In the data rows, the value 50 means zero.
Some points:
[57 37 31 57 66 53 38 47 60 42 60 41 47 44 66 41 44 45 48 42 63 60 45 60 54 48 64 41 51 59 61 68 51 50 70 54 57 55 41 79 20 51 38 42 39 20 46 64 28 64 34 39 48 38 46 47 47 49]
[40 60 47 38 58 48 52 43 49 17 48 58 50 60 53 50 54 64 64 42 36 53 51 57 64 49 51 51 47 44 39 32 38 63 56 42 35 43 57 63 56 43 59 54 65 55 36 64 59 44 62 53 45 51 42 39 47 41]
[54 52 49 69 45 41 53 75 32 33 36 43 63 69 62 39 63 52 37 56 40 42 49 51 68 39 50 49 29 40 41 49 47 56 44 19 42 43 63 41 38 38 59 58 61 32 52 29 31 47 54 50 55 42 72 39 53 44]
[50 40 27 58 47 65 49 50 56 53 54 40 34 44 39 51 50 54 51 53 57 56 44 53 36 59 34 58 26 39 63 53 45 54 72 47 68 74 53 64 68 63 43 66 57 39 61 65 53 52 47 53 41 57 53 51 61 60]
[42 52 16 27 54 34 69 61 46 53 66 55 45 71 50 53 55 66 48 57 44 53 53 60 46 69 59 40 66 62 42 49 46 55 36 31 43 61 49 47 63 42 65 55 46 56 35 49 64 49 59 39 59 56 42 45 38 47]
[50 47 53 58 41 35 70 47 53 57 34 46 48 66 49 46 64 53 58 44 48 42 54 48 60 63 61 71 36 31 49 47 52 61 50 51 44 46 55 46 43 42 58 39 58 47 43 76 59 40 54 48 65 54 21 41 46 47]
[51 57 53 45 49 49 37 52 49 58 42 30 26 54 32 54 58 37 41 50 60 47 58 50 64 37 29 52 36 61 50 53 53 56 66 43 49 50 56 49 59 54 54 07 37 06 51 40 69 40 44 49 34 64 82 50 57 55]
[54 56 52 53 39 48 51 42 64 40 53 49 37 51 61 63 24 49 41 54 37 35 46 55 36 31 37 61 66 39 58 43 40 43 38 63 61 54 48 39 55 68 67 53 47 49 63 47 46 45 44 54 57 61 60 56 64 56]
[57 39 48 45 43 50 46 50 66 60 48 52 56 42 49 34 45 56 70 48 48 56 43 23 38 43 60 43 43 40 57 53 64 25 60 54 62 42 41 56 31 45 47 44 43 65 38 35 51 52 45 43 27 43 51 58 43 32]
[61 36 49 49 50 47 46 46 58 45 38 47 61 31 56 46 53 46 55 30 56 51 39 41 69 60 39 38 53 68 47 62 51 45 47 52 60 55 43 37 42 49 46 38 39 74 66 50 46 57 34 55 43 41 33 66 51 36]
[60 38 57 61 39 58 26 48 48 55 44 56 62 51 67 45 36 61 65 45 48 59 34 34 34 49 74 45 39 52 52 50 62 35 63 59 52 36 37 54 63 39 67 41 35 61 51 48 59 64 46 41 32 44 54 61 56 36]
[56 68 58 44 52 54 41 39 46 56 61 36 36 54 35 49 51 48 29 40 62 50 50 51 37 53 40 46 34 18 52 52 52 50 67 55 73 59 61 44 58 60 53 67 57 67 61 56 65 47 57 54 56 53 50 48 63 55]
[51 59 26 48 32 55 44 34 48 64 47 45 54 45 51 59 51 42 34 64 53 45 53 50 41 35 38 56 77 17 61 38 45 53 62 56 48 64 52 62 56 41 42 53 54 54 61 32 63 47 49 51 51 48 42 61 66 59]
[49 47 48 35 38 47 61 56 43 54 27 56 51 48 67 58 54 46 59 63 34 49 59 40 74 62 48 53 40 42 32 40 50 50 52 50 50 44 50 54 41 46 51 63 40 33 42 61 65 45 50 54 71 53 38 46 45 55]
[41 41 70 54 56 44 59 61 42 38 28 51 62 58 58 49 46 44 60 54 39 37 72 47 40 50 46 55 49 56 38 77 40 58 48 34 49 77 54 48 49 32 55 67 61 47 37 53 59 43 52 55 65 42 59 56 51 47]
[52 39 64 61 64 52 49 52 49 49 60 62 44 45 50 34 59 36 41 24 59 68 44 69 45 30 48 39 58 41 52 70 47 47 38 66 46 49 47 58 31 41 47 29 52 67 55 55 44 57 49 21 45 39 54 54 45 52]
[59 45 42 54 60 39 60 43 50 46 65 50 37 47 59 44 44 42 55 34 76 59 36 54 79 26 53 55 52 86 64 60 60 41 72 67 50 25 37 61 41 52 41 64 50 41 52 40 46 53 41 44 48 38 56 51 34 46]
[54 62 54 47 50 56 47 31 72 79 61 44 39 30 32 53 43 36 43 45 36 39 53 48 47 45 59 46 51 43 50 56 54 52 27 45 30 49 57 36 61 60 32 67 53 41 47 44 22 52 64 59 48 52 56 43 51 56]
[54 46 52 51 46 40 53 55 34 31 51 44 68 53 61 46 75 51 46 71 39 54 61 43 27 44 61 58 33 61 44 47 33 64 29 36 44 49 56 31 32 36 54 70 66 41 62 53 46 46 49 48 47 43 60 53 47 51]
[47 63 81 57 34 60 45 45 52 50 59 39 47 44 48 57 53 38 44 62 52 51 53 58 49 49 53 44 64 56 47 57 44 51 59 45 36 53 48 61 66 60 49 59 45 72 56 34 26 40 57 60 47 64 40 43 61 82]
[59 42 62 57 66 58 50 55 53 36 61 55 61 37 54 41 51 37 58 60 60 55 43 63 68 43 56 19 70 48 48 62 55 46 34 59 62 43 45 49 53 53 39 45 42 45 58 46 68 67 32 45 38 34 51 50 40 52]
[50 59 36 48 42 53 47 49 48 49 47 50 45 49 24 47 32 40 38 48 68 57 47 50 49 49 47 75 43 62 59 46 56 48 59 57 61 71 51 67 60 57 47 71 60 50 64 58 60 44 45 57 38 64 58 44 47 53]
[59 49 57 70 58 61 47 51 43 54 36 36 47 37 48 48 59 49 54 40 60 59 41 44 67 73 43 39 81 53 57 61 56 40 21 50 71 25 44 57 45 45 49 49 45 51 52 60 42 57 48 44 39 38 44 65 43 41]
[49 41 75 60 52 57 38 41 53 52 44 44 59 49 40 47 37 86 62 51 51 72 33 34 35 32 59 41 41 59 51 47 63 33 35 51 49 46 40 62 54 42 42 30 31 46 61 31 56 59 60 40 64 45 32 63 47 31]
[53 50 47 64 33 52 42 36 47 43 69 61 30 64 34 46 54 38 50 45 52 52 59 48 36 71 17 63 58 75 53 40 65 46 60 54 59 68 56 54 55 49 38 42 47 40 58 64 55 50 43 62 45 60 55 39 56 53]
[53 70 57 54 49 59 50 55 70 56 59 38 68 40 45 62 52 42 44 50 40 48 55 70 37 40 35 49 46 59 54 36 54 52 36 68 36 48 52 52 74 46 46 55 34 66 41 44 27 48 50 64 56 57 64 40 57 57]
[34 56 41 41 74 50 55 66 42 49 48 77 52 55 39 66 69 59 50 69 40 45 47 45 68 83 62 56 63 56 57 45 41 48 66 65 28 69 49 26 44 59 83 42 67 47 35 51 39 53 55 52 52 49 48 45 45 42]
[53 40 69 45 50 52 41 56 44 58 56 47 41 49 59 34 34 63 55 42 45 49 47 29 72 62 59 45 37 54 65 46 59 48 39 50 58 53 34 54 43 51 29 38 51 85 47 28 54 64 33 35 44 44 47 65 51 52]
[51 40 39 39 45 66 52 45 59 56 64 45 57 36 34 50 35 37 39 56 44 52 63 46 61 38 60 65 70 32 54 48 56 57 53 59 48 31 63 22 56 69 36 44 46 56 47 45 28 49 71 71 57 60 67 50 67 51]
[39 46 34 40 59 34 60 51 40 33 47 62 40 46 49 63 45 58 61 60 65 33 55 65 25 61 62 48 30 44 28 40 47 54 51 45 39 36 49 50 47 42 57 45 54 48 41 44 48 47 72 51 60 56 41 47 35 46]
[40 55 49 28 68 36 53 74 35 62 57 74 51 59 47 51 54 72 51 49 53 48 54 48 38 67 53 42 69 49 43 40 30 53 66 42 37 49 56 38 68 55 53 47 64 34 37 58 34 42 38 49 63 47 33 54 37 47]
[49 58 56 55 31 62 55 36 60 68 50 40 60 54 60 62 34 55 44 51 57 49 57 70 32 55 42 42 67 51 52 38 51 57 38 51 43 51 47 49 37 80 52 55 54 51 54 42 54 45 52 55 45 61 68 55 59 60]
[37 47 67 40 47 42 66 53 44 64 43 69 70 60 68 64 63 37 50 51 35 41 50 40 58 56 44 61 33 48 39 54 40 51 34 47 60 42 59 49 47 41 47 52 50 45 47 49 69 45 62 50 54 56 40 43 46 52]
[32 62 36 46 62 43 49 58 44 38 38 57 49 57 54 52 59 61 58 49 42 34 49 54 45 27 57 52 43 53 41 40 55 59 53 37 50 39 49 40 46 48 53 51 50 65 43 84 62 45 50 53 61 46 39 31 44 56]
There is one direction along which these points spread out most. Take the direction at right angles to it along which they spread out most. Go by this last direction. How many in every 100 of the points above lie lower along it than each point below? Answers are rounded to whole numbers. More than half of the points above lie lower than the first one.
[49 41 75 60 52 57 38 41 53 52 44 44 59 49 40 47 37 86 62 51 51 72 33 34 35 32 59 41 41 59 51 47 63 33 35 51 49 46 40 62 54 42 42 30 31 46 61 31 56 59 60 40 64 45 32 63 47 31] 97
[53 50 47 64 33 52 42 36 47 43 69 61 30 64 34 46 54 38 50 45 52 52 59 48 36 71 17 63 58 75 53 40 65 46 60 54 59 68 56 54 55 49 38 42 47 40 58 64 55 50 43 62 45 60 55 39 56 53] 29
[59 45 42 54 60 39 60 43 50 46 65 50 37 47 59 44 44 42 55 34 76 59 36 54 79 26 53 55 52 86 64 60 60 41 72 67 50 25 37 61 41 52 41 64 50 41 52 40 46 53 41 44 48 38 56 51 34 46] 71
[52 39 64 61 64 52 49 52 49 49 60 62 44 45 50 34 59 36 41 24 59 68 44 69 45 30 48 39 58 41 52 70 47 47 38 66 46 49 47 58 31 41 47 29 52 67 55 55 44 57 49 21 45 39 54 54 45 52] 74
[54 52 49 69 45 41 53 75 32 33 36 43 63 69 62 39 63 52 37 56 40 42 49 51 68 39 50 49 29 40 41 49 47 56 44 19 42 43 63 41 38 38 59 58 61 32 52 29 31 47 54 50 55 42 72 39 53 44] 62
[54 56 52 53 39 48 51 42 64 40 53 49 37 51 61 63 24 49 41 54 37 35 46 55 36 31 37 61 66 39 58 43 40 43 38 63 61 54 48 39 55 68 67 53 47 49 63 47 46 45 44 54 57 61 60 56 64 56] 15
[50 40 27 58 47 65 49 50 56 53 54 40 34 44 39 51 50 54 51 53 57 56 44 53 36 59 34 58 26 39 63 53 45 54 72 47 68 74 53 64 68 63 43 66 57 39 61 65 53 52 47 53 41 57 53 51 61 60] 24
[34 56 41 41 74 50 55 66 42 49 48 77 52 55 39 66 69 59 50 69 40 45 47 45 68 83 62 56 63 56 57 45 41 48 66 65 28 69 49 26 44 59 83 42 67 47 35 51 39 53 55 52 52 49 48 45 45 42] 44
[51 57 53 45 49 49 37 52 49 58 42 30 26 54 32 54 58 37 41 50 60 47 58 50 64 37 29 52 36 61 50 53 53 56 66 43 49 50 56 49 59 54 54 07 37 06 51 40 69 40 44 49 34 64 82 50 57 55] 32
[59 42 62 57 66 58 50 55 53 36 61 55 61 37 54 41 51 37 58 60 60 55 43 63 68 43 56 19 70 48 48 62 55 46 34 59 62 43 45 49 53 53 39 45 42 45 58 46 68 67 32 45 38 34 51 50 40 52] 79
[49 58 56 55 31 62 55 36 60 68 50 40 60 54 60 62 34 55 44 51 57 49 57 70 32 55 42 42 67 51 52 38 51 57 38 51 43 51 47 49 37 80 52 55 54 51 54 42 54 45 52 55 45 61 68 55 59 60] 21
